Each named move below is a turn or a mirror, shown by a few rows before and after it. Which moves, in which order, take the first row of each later pair to the second? The first pair is answered.
move Z821:
[-0.01  0.70 -1.80 -3.68 -0.16  1.58  2.04 -3.75  1.48 -0.20  1.58  0.12]  ->  [-0.52  0.33 -1.63 -3.21 -0.27  2.43  1.95 -3.74  1.60 -1.60  1.35 -0.69]
[ 1.70 -1.83 -0.52 -0.02  1.61 -0.41  1.05 -0.71  0.71  0.30  1.50 -0.86]  ->  [ 0.93 -1.68 -0.30  0.46  1.33  0.65  0.81 -0.58  0.77 -0.89  0.82 -1.70]
[ 0.17 -1.87 -0.64  1.31  0.53 -0.59 -1.62 -0.19  0.05  0.79  1.98  1.67]  ->  [-0.48 -2.11 -0.66  2.04  0.56  0.42 -1.73 -0.30 -0.10 -0.48  1.47  1.24]
[ 0.73 -0.17  1.78  1.31 -1.46 -1.30 -0.95  1.57 -1.34 -0.13  0.39  0.46]  ->  [ 0.58 -0.37  1.53  1.53 -1.13 -0.76 -1.13  1.53 -1.62 -0.84  0.02 -0.03]
move Z853:
[ 0.20 -0.56  0.82  1.48  0.16 -0.68 -0.87  1.58  1.18  0.72 -0.30 -1.12]  ->  [ 0.14 -0.44  0.84  1.34  0.08 -0.75 -0.98  1.38  1.15  0.68 -0.10 -1.15]
[ 1.37  1.07 -0.77 -0.20  0.69 -0.51 -0.08 -0.43 -2.30  2.04  0.68  1.47]  ->  [ 0.35  1.06 -1.97 -0.93  0.87 -0.87  0.30 -0.87 -1.21  2.28  1.25  0.72]
[-0.35  1.38  1.98  0.72  0.37  1.20 -0.78  0.37 -1.88 -3.82 -2.63 -0.85]  ->  [ 0.33  2.76  1.94 -0.24  0.16 -0.78 -0.59  1.10 -2.01 -2.70 -2.99 -0.61]
move Z722:
[ 1.15 -0.79  0.94  1.31 -0.12  0.35 -0.62  0.52 -1.06  0.38  0.15  0.91]  ->  [ 1.54 -0.22  0.49  0.68  0.10 -0.68 -0.62  0.66 -0.81  1.25  0.17  1.32]
[-0.05  0.28 -0.34 -0.13 -0.26 -0.47 -0.19  0.24  0.19 -0.62 -1.29 -0.36]  ->  [ 0.04  0.02 -0.49  0.21  0.07 -0.21 -0.58 -0.04  0.10 -0.88 -1.25 -0.41]
[-0.11 -0.83 -0.16  0.82 -0.61 -0.67  0.23  1.87  0.88  0.01 -0.03  0.96]  ->  [-0.17 -1.17  0.02  1.06 -0.44 -0.30  0.35  1.87  0.87 -0.20 -0.01  0.89]
move Z676:
[-0.48  0.91  0.06 -2.33  0.02 -0.57  0.17 -1.57  1.28 -1.76 -0.05 -0.78]  ->  [-0.05  1.24  1.20 -0.72  0.31 -2.64 -0.57  0.94  0.34 -0.60 -1.16  0.21]
[ 1.36 -1.66  0.23  2.19  0.60  0.99 -1.24  1.08 -0.16  2.55  2.09  0.41]  ->  [ 0.75 -1.56 -1.09  1.32  0.50  2.34 -0.55 -0.91  0.07  1.65  2.92 -0.06]
[ 4.57 -0.22 -0.19 -1.28 -0.30 -0.89 -0.26 -1.32 -1.36 -0.97  0.91  2.22]  ->  [ 2.71 -0.10 -2.23 -2.79  0.07 -1.99  0.80 -2.09  0.55  0.04  1.53  0.68]
[ 0.07 -1.13  0.76 -1.88  0.29 -2.02  0.74  0.88  0.54  2.12  0.21  0.34]  ->  [ 1.65 -1.51  2.39 -0.98 -0.14  0.50  0.19  0.23 -0.83  0.43  0.09  1.18]
Then:
Between the rows of a pair lie 2 to 3 moves.
[ 0.67  0.78  0.36 -1.28  0.58 -1.50 -0.22  1.97 -0.41  0.33 -1.86  0.05]  ->  [-0.89 -1.23 -0.17 -0.22  0.96  1.58 -0.37  1.21  0.26 -1.92 -1.40 -1.20]  Z853 Z722
[ 1.44 -0.71  0.18 -0.53  0.11 -1.35  0.25  0.33  0.19  2.28  1.31  2.22]  ->  [ 0.42 -0.88  1.80  1.57  0.00  0.96 -1.29  1.22 -1.21 -1.77 -1.04  0.82]  Z821 Z853
[ 1.21 -0.82  1.76  2.63  0.40 -1.16 -0.95  1.80 -0.46 -1.01 -1.66 -0.39]  ->  [-0.65 -0.80  0.71  1.96  0.67 -1.04 -0.64  1.55  0.26 -1.45 -1.98 -1.86]  Z821 Z853 Z821
[-1.57  1.96 -0.19 -0.64  0.43 -3.50  0.39  0.64  1.32  0.83 -1.97 -1.23]  ->  [-3.15 -0.47 -0.88  0.52  0.55 -0.55  0.40 -0.44  2.22 -1.29 -1.37 -2.73]  Z853 Z722
[-0.81 -0.99 -2.73 -1.29 -0.21 -1.72  0.09 -2.36  1.61  1.21  3.66 -1.89]  ->  [-0.65 -1.29 -1.58  0.98 -0.13 -3.81 -0.98  0.70  1.20  2.37  2.45 -1.61]  Z676 Z853 Z853
[ 0.08 -0.48  2.55  3.24  0.89 -2.49 -1.52  4.59 -1.29  1.72 -1.27  0.63]  ->  [ 1.00 -1.74  3.66  3.39  0.60  3.41 -1.14  0.89 -2.92 -2.04 -0.38  1.15]  Z853 Z853 Z676
[-1.22 -1.23 -0.04  2.39  1.75 -0.89 -0.99  1.90 -0.79 -2.40 -1.66 -1.02]  ->  [ 2.62  0.51 -0.91 -1.51  1.40 -2.16  1.57 -0.64 -0.97  1.69  1.57  1.72]  Z853 Z676 Z821
[ 3.35  1.09 -0.80 -3.19 -0.85  0.86  1.95 -3.08 -0.62  0.49  1.64  2.15]  ->  [ 4.47 -0.14  2.11  0.40 -0.87  1.91 -0.04 -0.64 -2.33 -1.13  0.56  2.96]  Z676 Z676 Z722
[-0.17 -0.51 -1.39 -1.18 -0.45 -0.91  1.54 -1.26  1.90  1.41  3.22  0.17]  ->  [ 0.57 -0.06  0.11  0.40 -0.09 -3.04  0.42  1.17  0.93  2.65  2.16  1.49]  Z676 Z853
[-0.26 -0.18 -0.67 -0.60 -0.53  1.56  0.58 -1.60  1.19 -2.28 -0.78 -1.74]  ->  [ 2.05  0.42  1.49  0.28 -0.59  0.79 -0.36 -0.57 -0.79 -2.18 -1.76  0.19]  Z853 Z853
[-0.41 -0.67 -1.58  1.08 -1.25 -1.25  0.04  2.31  1.12  2.14  0.06  0.65]  ->  [ 1.00 -1.16  0.12  1.87 -1.57  1.22 -0.31  1.71  0.11  1.36  0.72  1.95]  Z853 Z676 Z821
[ 1.21  0.38  1.52  0.61 -0.57 -0.88 -1.28  1.12 -1.35  2.28  0.60  2.01]  ->  [-0.62  1.92  0.88 -0.07 -0.41 -2.55 -1.38  2.14 -0.83  1.03 -1.53  0.31]  Z821 Z853 Z853
[-0.60  1.55  1.49  0.81  0.83  2.94 -1.10 -0.40 -3.57 -2.98 -0.20 -0.13]  ->  [-3.68  0.45 -2.50 -1.12  1.08  1.43  0.83 -1.47  0.72 -0.33  1.87 -2.36]  Z676 Z821 Z853
[-1.76 -1.17 -1.24 -0.26  0.42  0.10  0.45 -0.64  1.49  0.85  1.27 -1.15]  ->  [-2.07 -1.08 -0.95  0.38  0.74  0.53  0.08 -0.10  1.23 -0.54  0.12 -1.71]  Z853 Z722 Z821
[-0.62 -1.39  0.32 -2.80 -1.64  1.55  0.68  0.05 -1.37 -2.75 -0.29 -0.40]  ->  [-0.98 -1.44  0.35 -2.10 -1.30  1.08 -0.02  1.18 -1.28 -3.20 -1.09 -1.33]  Z821 Z676 Z821
[ 0.26  2.54  1.52 -1.26 -0.87 -2.92 -0.01  0.26 -2.40  0.59 -1.53 -1.32]  ->  [-0.57  2.21  0.29 -2.96 -1.26 -0.38  0.97 -2.38 -1.58 -0.61 -0.46 -2.16]  Z676 Z853 Z853
[-0.21 -0.53  1.10  3.17 -0.52  1.48 -2.16  2.05 -0.93 -2.26  0.31  0.29]  ->  [-2.74  0.88 -3.02 -1.03 -0.56 -0.31  0.26 -0.15  2.13 -0.62  1.21 -1.94]  Z676 Z722 Z821
[ 1.65  2.84  0.72 -0.97 -0.18 -1.17 -0.25 -0.37 -1.79 -0.51 -1.40  0.45]  ->  [ 2.27  2.22  1.29 -0.66 -0.33 -0.41  0.05 -0.39 -2.11 -0.05 -0.65  1.38]  Z722 Z821
[-1.65  0.38 -0.80  0.06  1.07  0.22 -0.96  2.11  1.13 -0.11 -1.79  0.12]  ->  [ 1.36  0.64 -0.54 -1.62  0.69  1.96  0.21 -0.57 -0.07  0.33  0.38  2.37]  Z676 Z821 Z676
[ 0.13 -0.76 -0.94 -1.09 -0.25  1.08  0.95 -1.47  0.39  1.23  1.86  0.24]  ->  [-1.97 -1.23 -0.47  1.22  0.10 -0.47 -0.29  1.57  0.62  0.13 -0.23 -1.44]  Z821 Z676 Z821
[ 0.41  3.02 -0.15 -2.85 -0.15 -1.51  1.03 -1.26 -0.51  0.16 -0.98 -0.34]  ->  [ 1.35  2.80  0.45 -2.47 -0.61 -0.15  0.79 -2.04 -1.57 -0.82 -0.84  0.39]  Z676 Z676
[-2.34  0.40 -2.90 -0.78 -0.49 -2.45  0.66 -1.50  0.22  1.10  0.07 -1.91]  ->  [-1.54 -2.14 -0.73  1.88 -0.61  2.23 -0.45 -2.08 -1.23 -1.91  0.30 -0.98]  Z853 Z853
[ 2.10 -0.58  0.76  1.70  0.71 -2.73  1.94  2.47  0.88  1.93  0.29  1.50]  ->  [-1.64 -2.01 -0.51  2.00  0.81  1.97  1.74  0.35  1.48 -3.07 -0.56 -1.60]  Z821 Z676
[-1.22  0.13 -1.28  0.17 -0.60  0.65 -0.35 -0.38  0.70 -2.05 -1.74 -2.65]  ->  [-0.04 -0.30 -2.77 -1.29 -0.30 -0.48  0.87 -1.02  1.78  1.01  0.55 -1.55]  Z821 Z853
[-0.91 -0.17  1.34  1.07 -0.90  1.40 -0.54  2.02  0.53 -1.12 -1.91 -1.86]  ->  [ 1.33  0.97  1.64 -0.11 -0.82 -1.45  0.01  2.50  0.02  1.66 -0.89  0.34]  Z853 Z821
[ 0.98  1.59  0.40 -0.70 -0.08 -3.04 -0.01  1.54 -0.88  1.46 -0.36  1.53]  ->  [-2.75 -1.55 -1.38  1.51  0.15 -0.42 -0.78  1.46  1.61 -0.73 -0.06 -1.36]  Z853 Z722 Z676
[ 1.48  0.59  0.75  0.81  0.39 -3.29 -1.09  3.33  0.80  1.44 -1.07  1.16]  ->  [ 3.21 -0.66  2.50  1.62 -0.30  2.09 -1.43  0.03 -1.07 -1.77 -0.21  1.83]  Z853 Z676
